Each named move below is a turn or a mirror, shown by a few rows before and after it. Which moves, in which order, take the first row of each later pair to the second? The first pair is answered.
move ton:
[-29  -2 -14  -1   0   1  14 -17   2] => [-16  -4 -29  -7  -3   4   4 -17   3]
[ -7  -1  -7   3 -13  16   4 -17   7] => [-10  -1  -4   4 -13  16   6 -16   7]
[-11   1  11  -1  -5 -11   4   2  -4] => [  6  -2  -9 -10  -9  -7  -9   2  -3]
move kogi:
[-3 -3 -2  6 -2 11 10 -8  6] => [ 5 -5  9 10  7  7  6  3  5]
[ -1  -4   9  14 -16  25  11 -16  11] => [ 8 -3 32 19  4  8  6  7  6]
[-19   4  -1 -10  -1 -15   3   1  -6] => [  0  -2 -14  -6 -14  13  -1 -10   6]
[  3  -3 -12  -2 -16  12  -4  -6  -1] => [ 16  -5   7   3  -1   2 -10  14  -3]
move lenik:
[ 16   4  -2   1  -8   0 -11   8  -3] => [16  3  7 10 -1  8 -6  7  2]
[-26   5  -1   3  -7  -1  14 -15   1] => [-26   6  -4  -1 -10  -4  12 -15  -1]
[-20   5  -1  -2  -1  -9  11 -10  -5] => [-20   5   2   1   1  -6  13 -10  -3]
move Kimok:
[  9   1  14   5 -20   9  -1   2   7] => [-3  2 16 14 -2 12  8 -6 10]
[-8  1 16  2 -6  2  0  2 -1] => [-8  1 16  3  1 -1  0  3 -2]
[-7  6 12 -2 12 -4  6 -1  5] => [  3   6  10  -9   6 -10  -3   8   2]
[  1   4   6  -4   5 -17  -3  16   3] => [  3   3   5  -7 -18  -8  -3  12   6]
Then:
Between the rows of a pair lie two moves.
[ 26  -1  -9   8  21  22 -11  -6  11] => [  1  10 -21 -25 -10 -19 -17   3  -9]
ton lenik
[  4  -6  -6   0   0  -8 -16   1   8] => [-2 -6  5 11 10 -4 -7 -1 10]
kogi lenik
[ 0 -6  9  9 -8 15  1 -5 10] => [-13  -3  -3   4  -6  10   4 -14   7]
lenik Kimok
[ -1   3 -11 -11   0 -12  -7   3 -11] => [-13   2   3   7  12   3  10  -9  -3]
lenik kogi
[ 13   0 -12  -8 -19  -2 -18   9  -2] => [-16   6  18   2 -16 -12   2  10  -5]
ton lenik
[ 13   0 -24 -12  25  -7 -20   6   6] => [  3   2 -35 -16  17  -5 -15  -5   5]
kogi kogi
[ 4 -4 15 12 16  3 -2 13  9] => [-19   4   7  -6  -2 -18   1  10  -3]
Kimok kogi
[  0  -6   0   6   0   3 -14  -3  -6] => [ -3  -5   1   4  -4   0 -13  -2  -8]
kogi Kimok
[  8  -5   0   5  -2  14 -11   5  17] => [ 4 -4  2  9 12 11 -9  4 17]
Kimok Kimok
[ -2   2 -14 -14  -3 -15  -8   0  -8] => [-16   3  13   4  10  -9   9  -2  -4]
ton lenik
[  8   6  -8 -11 -25  10  -8 -18   6] => [ 10   5  23   6 -17  15   2 -10  11]
ton kogi
[  2  -3  -4  -4 -31  17   1  -7   7] => [12 -3 27  9 -3  6  0 17  6]
lenik kogi
[ -2  -3  22  -4  -5 -19   0  21 -13] => [ 16 -11   0  -1 -28  18  -3   1   2]
kogi kogi
[-16   4   5   1  13 -12   5  -1  -7] => [15 -4  3 10  8 15 -3  0  5]
kogi kogi
[ -6   3  -3  -4 -11  -4   1 -11  -1] => [-4  2  6  6 13 -7  2 -6  0]
lenik Kimok
[ 1  5  5  2 12 -9  3  5 -6] => [11  1 -7  3 -1 11  1 -6  2]
kogi kogi
[ -2  -1 -24   7   6  21   8 -21  10] => [  3   1 -20   6  35  -1   0  -4   3]
Kimok kogi
[ 2 -2 -9  6 17  7 -1 -3  3] => [ -3   1 -16  -7   6  -6  -6   0  -4]
ton lenik
[ 36 -14  -7   9  -3  13 -30   8   7] => [ 6 -7 41 22  6 -8 -8 22  0]
ton Kimok
[ 11  -2 -13  -4  10  -5  -8   1  -3] => [-11   0  -6   2   1   3  10 -15   0]
ton kogi
[ 10  -7  -3  -6  12  -4 -10   0  -2] => [-8 -4 18  0 -2 -2  5 -3 -1]
Kimok ton
[ 18   5   9  -5   0 -17 -14   6   3] => [-13  10   2  -8 -13 -17   2 -14   1]
ton kogi
[-10   3  -4 -14   3 -21   0   7  -7] => [ 16  -5 -16  -7  13   0  -9   3   4]
lenik ton
[-10   8   2  -3   1  -5  10  -4  11] => [  0   8   1 -10  -2 -13   0   6   8]
Kimok Kimok
[ 12  -5 -11  -6  13  -7 -11   6  -2] => [ -7   0   3  -7   9 -20  -2   8  -8]
ton lenik
[ 13   2  -5  -4  22 -25  -7  13  -9] => [ 17   0  -1   6  30 -15  -5  11  -3]
lenik ton
[ -9   1  -8  -7  10   0 -10  12  -8] => [-14   1 -14  -6   0  11  -5   1  -4]
ton kogi
[  5  -1  -5  -7  10  -5 -11  10  -3] => [-16   1  -8  -7  -2   1   2  -7  -2]
ton kogi
[ 8 -3 -7 -5 25 -2 -6 -1 -5] => [16 -7  7  5 15 14 -2  1  2]
Kimok lenik
[ 18   0  -3   2  11   3 -12   9   2] => [-7  5  5  5 21 -9  1  5 -3]
kogi lenik
[  9  -4 -13 -16   4 -26 -19   6  -5] => [ 19  -8 -21 -14  -4 -10 -21  -1   1]
kogi kogi
[  7   0 -14 -12  13 -14 -11   9  -9] => [-19   3  16  -4 -13  -7  11   2  -7]
Kimok ton
[ 8  2 -2  4 -7  5 -1  3  9] => [-9  7 -3 -1 -6 -7  4  1  3]
kogi kogi
[-6  2  3 -1 -2 -1  4  0  0] => [ 2  1 -6 -5  0 -2 -3  1 -1]
Kimok ton
[ 3  6  6  0  9 -8 -2 11  0] => [ 8  5  4  1 11 -4 -3 10  2]
ton lenik
[  5  -7   9   4 -15 -10   2  13  -4] => [  0  -8  14  12 -12  -1  10   7   0]
lenik Kimok
[13 -7  6 16 33  3 -1  4  5] => [-12   3  -2 -10   8 -32  -4  10 -13]
Kimok kogi
[-33   9  -2 -10  -1 -21   6  -5  -5] => [-27   6  19   9  17  -9  14  -2   2]
Kimok lenik
[ 26   8 -13  -1   2 -10  -8  -4  -6] => [  1  14   7   3   8 -25   5  -1 -12]
kogi ton
[16 -3  6  5 -7  9 -4 10  5] => [ 5 -1 16 11 -2  8  4  8  5]
ton Kimok
[  0   2 -11  -9  -2 -10  -6   3  -6] => [-14   4  -1  -3 -11  -4   6  -4  -3]
Kimok ton
[ 8  0 20 10  1  5  1  8  4] => [ -4   2   4  -2 -23   6   3  -5   2]
lenik Kimok
[-13   5  24   0 -13  13   2   0  20] => [ 15   0 -12 -10   6  12 -21   2  21]
Kimok ton
[  6   2  -5  -5   9 -10  -6   6  -3] => [  9   0 -14  -5   0   2  -6  -2   1]
kogi kogi
[ -6  -3  -2   4  20  -4 -10   5  -1] => [-10  -2  -1   1  18  -8  -9   6  -3]
lenik ton
[  6  -8   0  -2  23 -17   2  17  -2] => [  1 -10  -2  -4 -29  11  11  -2   6]
Kimok Kimok
[24 -8 14  2  0  2 -8 18  4] => [ 14  -7  24   5 -12   7   1  13   6]
ton Kimok
[ -5  -7 -17   2  -3   8  -5 -16   5] => [-13  -5  -3  11   2   9   4 -17   5]
lenik ton
[ 10  -2   2   2 -11   2  -1   5   4] => [ -6   2  -2  -3 -13  -6   4   0   0]
kogi kogi
[-15   5  -3   9  10   7 -10  -2  -9] => [-11   6   0   5   9  -1 -15   6 -12]
Kimok ton
[ -6   2   0   1 -18  14  14 -12   3] => [ 16   2  -1 -11 -20  -1  -5  10  -3]
kogi lenik
[12  0 -1 -6  4 -2 -4  7 -2] => [ -1   3  -4 -11 -10  -5   1   0  -5]
kogi Kimok
[  3  12 -22  -4   7 -10  -6  -2 -19] => [ -3  14  -4  -5  -2 -19  -2   8 -22]
ton Kimok
[-11   0  -4   3  16 -10   7   2  -3] => [ 1 -3 -9  6 20 -1  3  0  2]
ton lenik
[  0  -5 -11  13  -5  15   4 -14   4] => [ -5  -2 -19   0 -16   1   0 -11  -3]
ton lenik
[-15   5 -32 -21  -9 -11  -8  -6  -7] => [-24   4  30  13   3   2  17   4   2]
kogi ton
[25 -4 13  4 -7  2  1 14 12] => [14 -3 21  9 -9  7 10  9 13]
ton Kimok
[  3   6  11   1  11 -13 -11   5  -3] => [  9   2  -8   1  -6  11 -11 -12   6]
kogi kogi
[11 -7 -3 -2 -6  7 -4  6  0] => [-9 -2 -7 -8 -7 -5  3  1 -7]
kogi kogi
[-10   4  -8 -10  12  -8  -7   3  -9] => [-14   1  -8   1  12  10   3 -11  -1]
lenik kogi
[-22   2  28   9 -10  -9  15  -3  -5] => [ 20 -10   6  21   5  25   0  -9  11]
ton lenik
[ 20  -6  -7   1 -11  18  -7  -1   6] => [10 -5 -4 12 22 13  1 -5  6]
Kimok Kimok
[  3   5 -24 -12  23 -19  -7  -4  -6] => [ 22   0 -23  -6  22  -5 -12  -2   1]
kogi kogi
[ -4   4 -23 -11   5  -7  11  -4  -9] => [18  1 -7 -3 18 -7  3 14 -7]
kogi kogi
[  2   3 -24  -5  -5  16   5   1   9] => [  3   5 -23  -3  18   5   3   7   6]
Kimok Kimok
[-23   2 -17  -2  11   2  10 -23   2] => [ -3  -4   9  17  18  21  12 -13  12]
kogi ton
[ -8   3 -12 -13  -7 -18  -9   2  -7] => [-23   3 -10  -3  -4  -5   5 -13  -2]
Kimok Kimok
[-16   4  11  21  18   7  12  -9   5] => [ 13   3  -2   5  25 -13 -15  15  -3]
Kimok ton
[  6   3 -25 -13  15  -3   2  -7   5] => [ 21   1 -15 -13  13  -5  -6   7   6]
Kimok kogi
[  2   4   1 -10 -17   4   3   3 -13] => [ -9   5  -1  -5 -11   8  11  -6 -11]
Kimok lenik
[ -8   5   8  -2 -12 -11   6  -6  -1] => [  8   2 -12  -8  -7  -8  -6  -7   0]
Kimok ton
[  2   2   7   7  25 -10  -1  10  -1] => [  7  -3 -16   6   3  18  -1 -12   9]
kogi kogi
[ 16   1 -25  -8  -4   1 -12  -3   3] => [ -4   6  18   5  15 -17   3  13  -2]
kogi ton
[-10   0 -18 -10  21  -9   2  -8 -12] => [  3  -6 -24  -4  10  15   1 -17  -2]
ton kogi
[ 7 -6  0  0  9  5 -6  4 10] => [ 6 -5  8 -1  6  0 -6  9  8]
ton Kimok
[ -1  -9 -17   0  -4  -2   6  -9  -9] => [  1 -11 -10   9   3   7  10 -11  -5]
lenik ton
[-10   5  10   4   3  -3   6   1  -2] => [-8  4  1  5 13 -1  4 -3 -1]
kogi Kimok
[-3 -7 11  4 -8  7  7 -1  7] => [ 3 -6 11  2  9 -7  0 10  2]
Kimok Kimok
[-20  -3  -6  13   9 -10  -1  -2  -3] => [ 5 -9 -1 21 11  5 -9  5  4]
kogi kogi
[ 1  4 14  6  9 15 12 12 19] => [-17  12  -4 -18  -5 -13   6  13   5]
kogi lenik
[ -5   2 -34 -13 -14   7  -7 -21   0] => [-28   5 -16   2  11   4  12 -27   1]
Kimok ton
[ 9 -4  1  0 -2  3 -9  9  6] => [-2 -4  8  5 -7  9  0  2  8]
Kimok ton
[ 12  -7 -23  -3  -7  18  -7  -5   9] => [  8  -7 -14   9  16  20   0  -6  12]
lenik Kimok
[ 9  3  3  7  9 -8 10 11 -2] => [14  2  5  6 -3 -4  9 12 -1]
Kimok lenik
[ 4 -3 16 12  3 15  4 -5 11] => [  9   1  -7 -14  -3 -14 -16   8  -2]
Kimok lenik
[  3  -4  -6  12  11  30  13 -10   4] => [22 -2 10  1 15  0 -6 25 -7]
kogi Kimok
[ -9   2  16  -1  -4 -11   6   6   0] => [ -8   1  -1  -5 -19   3   6  -7   4]
lenik kogi
[ -2   0   3  -2  10 -23 -13  23 -18] => [-30   4 -13  -5 -12 -11   3  -6 -16]
kogi ton
[-14   8  -9  -4 -13 -13   0  -5   5] => [-18   6   1   8   3  -6   9  -9  10]
Kimok lenik
[ 4 -1  3  9 14  2  5 -4  2] => [ -5   3 -10  -5   4 -11   2  -5  -5]
kogi lenik
[ 14  -2   8  -4 -11   3  -1  19   1] => [ 1  0 20  3 -6  2 10 15  0]
Kimok kogi
[  7  -1  -9 -12   2 -13  -8  10  -7] => [ 13  -4 -16 -12  -5  -2  -9   4  -3]
kogi kogi
[ 22  10 -13   0 -20  -9  -7   6  -6] => [ -4  12  -8  21   8   5  17 -18   1]
Kimok Kimok
[  2  -3  12  19  -9  31   8 -11  11] => [-32   7  19  11   0  -2  17  -8  -4]
kogi kogi
[-2 -6 15 11  3  5  6 -3  5] => [14 -8 -8 -1 -3  6 -9 -2  5]
ton lenik
[ -4  -9  -1   6   2   7   3 -11   7] => [ -1  -8 -12  -4  -5   1  -4 -10   3]
ton lenik
[-5 -1 10  4  4 -4 10  9  2] => [ -7   0   0  -5 -12  -6   7   6  -1]
lenik Kimok
[ 8 -4 20  4  1 -3 -8 24 -4] => [ 11  -6  13   1 -20  10  -8  16   0]
Kimok ton
[  4   2 -30  -2 -20   5  -2  -5  -6] => [-21   8   4  12  11 -15  15   5 -12]
ton Kimok
[  7  -3  15   5 -19   9   0   0   2] => [  6  -1  17  -1 -16  -6  -4   9  -4]
lenik kogi
[ 10  -7  -1   7   2  18   4 -14  12] => [21 -7  2  2 17  0 -8  4  5]
kogi ton
[ -1   5 -16  -6  -5  -7  -3  -4   3] => [ -7   5 -14  -2   3  -5   2  -8   4]
Kimok Kimok
[ 6 -2 -4 -3 12 -8 -3  4 -1] => [-6  1 -8 -5  9 -8  3 -4 -2]
lenik kogi
[ -2  10 -17  -3   3  20  -1 -25   8] => [-6 14 -1  0 35 -6 -2 -6 -1]
ton Kimok
[-17   6  15  -1   6  -5  10  10  -4] => [-16   4  -6  -6 -13  12  10  -8   1]
kogi lenik
[ -4   1  -5   1  -5   7  -1 -10   1] => [ 5  0 10  7  4  6 -3  1  1]
kogi ton
[  9  -4   9  -5 -29   2  -8  10  -1] => [ 3 -5 25 15 -8 13  5  5  6]
Kimok kogi
[ 13  -6  -9  -7 -14  -1 -11  -1  -1] => [-10  -1  12  -3 -14 -11   3   0  -6]
ton lenik
[ -2   4  25   6   0 -12   3  12  -3] => [22 -2 11 11  8  6 -6  9  5]
ton lenik
[  9   2 -14 -11  -3  -3 -14   2  -1] => [ -8   2 -11   2   4  11   3 -15   5]
Kimok Kimok
[-12   8  19   5  19 -13   5   5   0] => [  4   7 -15 -12  14 -18 -14   3  -3]
ton kogi
[  7  -3 -13  -3   2   2  -3  -4   6] => [ 5 -4 -9  1  5  7  1 -7  9]
Kimok lenik
[ 6  3 13 10 22 -5 -7  1 -3] => [ 22   0  -1  -2  -5   2 -19   2  -2]
ton Kimok
[-15   0 -16  -7  -6  -9   1   5  -4] => [ -3  -6 -17   5  -2  15   5  -5   7]
kogi Kimok
[ -8   3 -13  -4  -1   7   0 -12   1] => [-10   5  -5  -2  16  -6  -1  -4  -3]
ton Kimok
[  7   2  -6 -12  -5 -10 -13  11 -10] => [ 1 -1 14 14 12 13  6  0  2]
kogi lenik
[-16  -3  39   5 -15  -8   8  11  -6] => [ 10  -6  -4 -20 -31 -12 -19  12 -10]
lenik ton
[12 -4 -4  3  1 13 -6 -7  9] => [-16   4  -3  -5   4 -10   2  -9  -1]
kogi kogi
[ 20  -9   7   5  14   7 -14  14   8] => [  8  -4  -2 -14  -4 -15 -19  19  -3]
ton lenik
[-1 -4 -3 -8  2  2  0 -8 -3] => [ 3 -5  2 -4  2  7  0 -7  0]
ton kogi
[ -6  -1 -15 -17   2 -10  -9  -5  -8] => [10 -9 -1  5 13 18 -3 -8  6]
kogi lenik
[-19   1   7   8   0   3  11 -17   5] => [ 6 -3 10 14 22  3  0 -3  7]
kogi Kimok
[-23   7 -21 -15  12 -17   2 -11  -9] => [-26   9  -8 -16   5 -24   4  -2 -12]
Kimok ton
[  9  -3  12   2   4   4 -15   8   8] => [ 1 -4 13  7 -1 14 -6 -3 12]
Kimok Kimok
[-1  0  4  8 15 -3  5  3  2] => [ -6   3  -2  -3   6 -14   2   5  -4]
lenik ton
[  4  -3 -22  -4 -13  14  -4 -13   0] => [  1  -2 -20   2  25   0  -4  -7  -3]
Kimok Kimok
[  1  -4 -15  -4  -8   8 -12 -13  -3] => [ -8   0   2  -5   8 -17 -11   3 -12]
kogi kogi
[ 3  1 -3 -7 -6  7  5 -2  0] => [ 5  0  2 -1  7  8  7  1  1]
Kimok kogi
[-3 -1 -7 -3 -3  4  2 -8  3] => [-7  0 -4 -3 -4  2  4 -8  1]
ton lenik
[ 27 -10  11   1  -4   8 -15  13   1] => [ 15 -10   9   5 -19  23  -3  -3   6]
lenik Kimok
[ -4  -1 -11  -4 -10   2  -3 -12   5] => [ 7 -4  5  7 -5 11 -2 -6 11]
ton kogi
[-20  -1  15   1  17  -8  12  -3  -7] => [11 -9 -5  6 25 14 -2 -7  3]
ton lenik
[ 2 -3  8  9 13  4  3  0  6] => [ -3   0  -9  -8 -14  -1  -2  -5   1]
lenik Kimok
[-5  1 19 16 18  3  7 -2  5] => [-23   7  -3  -6   0 -17   4  -7  -6]
Kimok kogi
[-26  11  34  -8 -34 -12  15   7  -5] => [-30   6  24  18   9  16  30 -20  10]
kogi Kimok
[  1   2 -14  -2   5  -4  -9  -5   2] => [-1  1 -3  9 13  3 -1 -7  6]
lenik ton
[12 -2  5  3 -1  5 -4  5  5] => [ 6 -1  8  6 -3  8  1  0  6]
Kimok ton
[ 13   0  -1 -11 -12  -7 -12   7   3] => [ -5   5  12  -9  -7 -17  -3   8  -1]
kogi ton
[  3  -5 -10  -3  -7   7 -10   3   8] => [-13   0   1  -5 -11  -5  -3   6   2]
ton lenik
[ -6   5   1 -10  -1 -22   2   8  -3] => [ 19  -1 -14  -6   6  -4  -8   4   5]
lenik ton
[ -6   4  26   2 -18 -11   6   8  -2] => [19 -4 19 15 -3 13  1  4 10]
ton lenik
[ -4   0  18   4 -19  11   9   0   5] => [-11   5  -5 -16 -15 -15  -2   3  -7]
Kimok lenik
[-21  -4  -8  -6  -7   6   7 -22   0] => [-18  -3  -5  -2  25  -9   3 -11  -3]
lenik Kimok
[  3   4  12   4 -10   9  -4   5   0] => [-2  4 14  9  8  5 -1  5  0]
Kimok Kimok
[-1 -6  2  0 10  5  4 -1 -8] => [ -6  -5   1  -6   5  -2   3   0 -12]
lenik ton
[-14  -3  -7 -21 -15 -18   4 -13  -5] => [ -9  -7  27   3 -13   3  16 -10   6]
kogi ton
[ -1   5   9   0  -3  -7   3   7 -18] => [  4   4  -6  -7  -8  -5  -3   2 -18]
ton kogi
[ 18  -5  -6 -13   8  -1  -3   2  -7] => [  7  -3  -7 -18 -10  -3   1  -3 -10]
kogi Kimok
[-10   6  14  -8  -6 -21  -2   4  -7] => [ 20  -1 -10 -10  -3  -5 -18   2   0]
lenik ton
[ -4   6 -12  -7 -20   5  -4  -6   5] => [-22   9   5   5   7  -4   9  -4   3]
ton Kimok
[ -8   3 -11   6  17   7   9  -6 -12] => [  9  -1 -19   3   9  14  -1  -3  -9]
lenik kogi
[ 11  -1   1   1 -20  15   0   1   3] => [ -2   3 -17 -11 -17   1  -1  -5  -4]
Kimok lenik
[26 -4 -8  0 -6 -3 -7  8  4] => [  6   0  14  12  15 -13   7  11   1]
kogi lenik
[-14   4  17  -5 -18  -8   5   6  -2] => [ -9   0   7   2 -20  15   9  -9   8]
Kimok kogi
[-13  -2 -14 -11  19  -2  -8 -11  -6] => [  2  -4  -8 -14  19  -7 -18   3  -7]
lenik Kimok
